Turns in one plane each, and the order they were made in; the first pair answered:
turn q_139:
[-11 -11   2 -12  -3  -1  -3 -18  -1   2   2  -9   0] |-> [ -5  -4  -3   0   4  14  -2 -21   4  -7   6  -1   3]
[ -2 -17  12  -6  18 -25  26  43  10  -1  -4   1  -4] |-> [ -7 -13   5  12  19 -41  21   2  18  -2   0   4 -26]
[ -2   0   4  -5   1  -6  13  11  -2 -10   3  10   2] |-> [ -5   0   5  -5  -2 -15  13   2  -3  -8   4   8  -6]
turn q_854:
[  7  -3 -16  12  12  38 -11   8 -12  19  33  25  20] |-> [ -5 -11 -20  22  20 -14  -5 -23   0  20  34  25 -21]
[ -8   6  11 -18  -6   6 -12   8 -10  10  -1 -14   9] |-> [ 0  6  5 -1 21 -9  8 22  4 -8  5  2 -7]
[-14 -15   9  -6 -15 -23 -10 -18  -6  14   2 -20 -14] |-> [ 8 -4  4 -2  2 27  4 36 -5 -4  8 -5 20]
turn q_441:
[  6   4  -6   4   7   1  15  11   2 -13   6   7   6] |-> [ -4   1   2 -11 -17   3  -2  -4  -9   4   1  -9  13]
[  8  16 -14  25  11  13   0 -15  13 -12   7   9  -7] |-> [ 7  9 -2 -4 -5 31 -4 21 -6 -1 -1 -3 23]
[  2  -8   5  -8 -13 -30  -5  -7 -11   2   4 -10 -21] |-> [ 12  -8   0  -2   6 -26   9  20  -3 -11   7   0 -20]
turn q_682:
[ -4  -2   9  -8  -1 -35   8  20  -3 -11   8   1   9] |-> [ -6   0  12 -16 -12 -22   0  21 -11  -5   6  -2  23]
[  0   4  -5   1  10 -21  -7 -18   9   7   1   1 -15] |-> [ -2  -1   0  -7   5 -26  -5 -10   4  11  -2  -4 -14]
[ -6   0  13 -15   7  -1   0  22  -7  -1  -2   3  10] |-> [ -5   5  13 -12   3  13  -4  17  -8  -2  -1   4  16]
Pairs:
Each pair is 2 to 3 turns apart.
[ 20  -4 -26   8   0  -6   5  -5  18  13 -10   9  -7] |-> [ 23  -2 -27   7   0   5   5   5  16  13 -10  11   2] -> q_854 then q_854
[  1  -5   1   0  24 -17  23  37   7 -15   6  15  -7] |-> [-17 -10   3  -2   5 -44   6 -13   4   0   3   3 -29] -> q_139 then q_441 then q_441
[-14 -41  12 -24   0   1  -5  14 -16  18  -8  -8  23] |-> [  2 -33  -3   8  38  -2  18  24   7 -10   2  19   6] -> q_139 then q_441
[-13   8  -4  14  29 -22  26  15  16   3  17   8  -7] |-> [-26   1  12 -20 -12  -8   2  11 -10  30   8 -18  18] -> q_139 then q_441
[  3   7   7  -9 -25  20 -17 -10 -16  12   3 -14  24] |-> [ 16  17 -10  30  14   7   5 -15  11 -14  14  15  -3] -> q_682 then q_854
[ 12  -1  -4  -2 -12  16 -10  -4  -1   0   0   4  17] |-> [  7  -4  -1  -7 -18   6 -14 -10  -5   6  -1  -2  13] -> q_139 then q_682 then q_139
[  9 -14  12 -23 -13   7  10  37  -5  14  -6 -12   5] |-> [ 15  -2   4 -11 -13  37   2  26  -3  10  -2  -6  17] -> q_139 then q_854
[  1  -9  12  -4  13  19  12  16  -6  10 -15  -6  -1] |-> [ -6  -5   9   5   4  17  -2 -21  -3  15 -14  -8 -12] -> q_682 then q_441
[ -5 -18   9 -36   7  -6  20  55  -6  21  -1 -14  12] |-> [  3   6  -4 -12  -3  58  -4  22  -6  15   6  -6  41] -> q_682 then q_682
[  8   7 -12  19   7  18  -1 -13   7  -7  10   9   8] |-> [  0  -1  -8  16   4 -15   0 -26   7  -1   8   5 -13] -> q_854 then q_682
[ -2  -1  -6  18  16 -31   4 -22  15  -5   2   7 -24] |-> [ -1  -4  10 -22 -12  14  -7  27 -12  10  -7 -11  30] -> q_441 then q_139 then q_854
[  3  10 -13  19   6   4   0 -25  10 -11   3  12  -7] |-> [ -5  -6  -1  -3   6 -33  13  -1   4  -3  -2   2 -19] -> q_682 then q_682
[  9  -3   5  -3  19   3  17  48   5 -11   1   8   3] |-> [-13 -13  11 -13  -2 -42   1  -3   1  11  -4  -9 -27] -> q_682 then q_854
[ 12   3 -18   2  -7   9 -23 -36   5  11  -3  -8  16] |-> [ 15   6 -21   6  -5  17 -22 -32   7   8  -2  -5  19] -> q_682 then q_139 then q_441
[  2  -7  -6  -7  32 -33  25  38   2 -21   2   1 -13] |-> [ 11  14 -25  28  34   1  12  -2  15 -32  11  15 -10] -> q_682 then q_139 then q_139
[ 12  11  -9  10  -3  44 -23   9  -4  -1   8 -16  26] |-> [  8  -7   3 -15   2  11  -4  50 -10   3   2 -24  20] -> q_854 then q_441
[  1  11  -9  22  -3  22  -7 -11  10  -9   5   8  11] |-> [ -4   2  -7  23   6 -13   4 -16  17  -9   4   9 -14] -> q_441 then q_854
[ 10  -3   4 -15   1   2  13  29  -6   4   5   1  -6] |-> [ 12   4  -6   8  13  -2  14   5   7  -6  10  11 -23] -> q_441 then q_682 then q_441
[ 28  16   2  -5  -8  26 -14  -7 -11   0  12   1  29] |-> [ 30  18  -6  17   9   7  -7 -30   4  -9  16  12   3] -> q_441 then q_854
[  9  -9 -10  17   4   8  -6 -17  -2 -24   9  14   8] |-> [  6 -13   0  -2 -11  16 -13  -2 -16 -13   4   3  25] -> q_441 then q_441 then q_139
